(in the rows, 128 means zero)
M: 3 groups of rows, each row roughly a mix of its group's hidden directions:
M (110 x 11):
[[146 175 155 189 119 115 133 135  80 115 100]
 [102 167 130 112 103 144 113  89  57 118 144]
 [119 157 157  78 172 168 139 100 165 113 114]
 [143 108 179 117 117 183 183 134 132 102 143]
 [138  90 131 150  67 125 124 159  96 104 175]
 [100 194 176 156 139 128 122 140  90 122 105]
 [ 86 130 162 162 128 133  58 118 112 147 157]
 [ 73 128 140 182 140 131  98 126 109 182 140]
 [187 117  82  99 125 128 177 137 129 112  92]
 [119 183 160 168 147  98 117 129  78 118 101]
 [166 131 107  83 105 110 136 137 155  61 110]
 [142  59  89 112  86 149 122 108 138  97 122]
 [132  84  89 144  81 137 165 131 167 149  94]
 [ 94 124 178 179 134 134  73 117 113 146 149]
 [142 156 197 120 157 117  96 122 114  89 159]
 [139  95 161 121 147  96 121 151 197 164 113]
 [ 84  61 126 115 158 111  97  91 146 116 132]
 [108 175 164 104 184  96 121 101 114  99 135]
 [156 106 123 161  65 141 156 152  97  96 154]
 [131  78 137 139  75 130 150 147 105  89 173]
 [115 128 134 131  82 113 153  70  91 100 171]
 [106 164 117 162 100  92  64 146 126 148 150]
 [ 98  64 135 103 166 103 103 119 168 134 107]
 [168 159  78 146  93 146 136 159  81 140 113]
 [114 102  63 138 108 145 138 155 135 180  96]
 [ 80 133 153 162 155 149 157 129 116 188 153]
 [152  72  96 103  99 118 121 127 137  99 185]
 [165 120  99  89  85 109 141 133 158  71 117]
 [163 164 146 156 102 127 181 123  96 100 169]
 [133  97 137 139  77 132 144 153  78  82 163]
 [125  96 128 148  78  76 145  86 157 158 128]
 [177 112  68  96 105 141 171 135 122 149 118]
 [130 108 150 120 131 127 106 153 208 161  97]
 [113 131 133 109  67 134 172  89 107  86 106]
 [178 148 111  82 114  82 139 131 136  75 123]
 [147  66 112  99  89 160 124 133 163 125 166]
 [138 148 114 167  52 126 162  93 119 129 127]
 [140 150 119 139  59 125 182 103 102 101 133]
 [131 176  91  94 172 110  90 116 156 159 133]
 [131 174 101 132 126 137 134 129  43 136 112]
 [187 109 113 106  77 106 170 138 159 121 120]
 [123 115 121 131 175 127  76 156 164 179 102]
 [ 99 130 149 124  58 135 117  68 142 123 145]
 [120  68 102  80 132 137 145 130 174 151 158]
 [186 113  74  98  89 125 154 132 128  99 119]
 [105 116 158 171 125 149  95 122 105 191 161]
 [113 104 151 149  66 155 157 154 102  90 152]
 [150 160 103 133 162 162 116 188 125 144  84]
 [152 172  90 142 107 131 167 141  64 120 124]
 [ 71 122 143 159 155 168 130 110 118 185 140]
 [138 159 189 161 146 146 130 140  88 139  81]
 [ 74 126 130 173 117 124  92 130 113 186 152]
 [171 138 108  86 109  82 123 133 146  73 103]
 [154  94 157 133 108 161 168 104 119  65 121]
 [147 110 132 152 129 132 144 159 190 144  65]
 [165 136 105  69 116 102 148 144 164  91  97]
 [109 103 154  72 182 110  90 148 145 147 126]
 [106 164 173 139 148  96  78 115 105 100 162]
 [140 173 107 118  90 141 163 124  67  98 147]
 [140  95 117 129  86 124 140 132  78  63 151]
 [152 174 100 118 172 124 119  92 178 151 103]
 [128 155 197 117 163 120  88 118 124  88 145]
 [118  82  95 107 131 124 134 110 200 157 144]
 [130 119 140 150  67 100 152  78 136 124 175]
 [123 120 107 124  99 110 163  91  83  88 179]
 [ 98 103 157 191 130 157 106 111 118 177 132]
 [125 179 127 148 148 144 106 119  50 144 120]
 [113  96  62 139  91 143 136 152 149 156  92]
 [142 188 183 142 155 143 141 139  85 118 111]
 [172 135 131  74 104 115 148 142 156  70 135]
 [105 152 172 113 202  93 123 116 135 146 129]
 [137 101 141 128 154 128 104 163 206 154 111]
 [ 83 113 143 181 131 155 118 119 111 187 150]
 [121 122 157 130 125 176 194 106 141  93  94]
 [143  99 149  87 178  92 133 162 152 125 171]
 [167 130  87  83 120 132 194 135 137 102 119]
 [ 72 159 162 161 144  98  88 137 114 130 160]
 [110 172 170 164 157 117 156 128  89 128  84]
 [127  91 142 153  64 143 151 151  99  91 155]
 [134 160  95 119  84 124 161 114  65 107 153]
 [153 142 114 110 182 112  90 101 167 169 104]
 [162 128  89  80 102 118 151 114 143  67 122]
 [114 106 157  99 174 112  78 144 167 168 125]
 [102 104  59 140 107 133 152 127 142 168  89]
 [136  93 100 146  78 118 130 146 160 187 103]
 [148  96 149 139 134 106 131 152 211 152 123]
 [182 129 106  78 111 108 155 124 146  77 111]
 [114 175 149 156 153 106 140 142  65 129  91]
 [119 157 118 107 185 124 104 102 164 168  88]
 [111  95 160 128 100 125 115 108 203 142  99]
 [ 78 140 107 133 136  71  80 135 142 164 145]
 [155 105 114 121 133 133 172  76 167  75 126]
 [118 165 129 143  94 147 138  87  66 101 159]
 [120  97  68 143 101 150 164 162 143 156  98]
 [122 163 178 169 127 116 125 147  64 111 113]
 [116 146 130 124 173 170 106 154 102 123  62]
 [114 145 107 143 150  76  85 152 104 184 124]
 [167 118  80  77 104 145 172 131 144  98 121]
 [115 182 126 116 184 123 117 108 159 162  89]
 [136  72  88  82 106 144 128 112 162 102 157]
 [130 101 100 101 104 149 158 108 186  98 170]
 [169  82 122 101 118 159 178 124 110  84 140]
 [181 124  99  77 107 122 153 123 146  78 110]
 [ 83 125 157 187 135 150 101 126 101 159 162]
 [170 132 109  94  88  88 127 136 149  67 125]
 [116 142 117 107 182 176 101 164 105 111  88]
 [119  90  63 145  88 145 143 148 149 144  92]
 [137 152 105 150  79 146 171 106  88  85 147]
 [118  98 126 122 174 115  88 150 165 174  89]
 [127 136 125 126 174 152 102 170 138 152  60]]
which group is each row in? (one row of each group first):
[124 140 143  82 197 144 102 169 104 121 124]  N
[154 162 176 193 118 117 117 139  90 122 114]  A
[ 70 141 146 168 148 134  74 119  99 146 151]  C

[126  94  69 145 103 138 152 145 149 163  80]  C
[157 121 134 142 115 117 127 161 209 167 128]  N
[153 171  93 147 103 160 160 143  91  91 157]  N
[139 116 155 156  68 154 155 157 112 100 170]  A
[123 173 123 113 180 121  95 102 161 161  90]  A
[145 147 127 179 161 170  95 163 162 151 108]  N
[137 176 128 172  89 131 133  96  76 146 151]  N
[ 94  75 140 117 166 112  79 112 168 146 123]  N
[ 71 145 127 133  94 121  72 118 173 121 150]  A
[117 170 114 102 181 123 104 113 164 175 103]  A
[130 175 180 127 101 126 151  99  70 125 119]  N
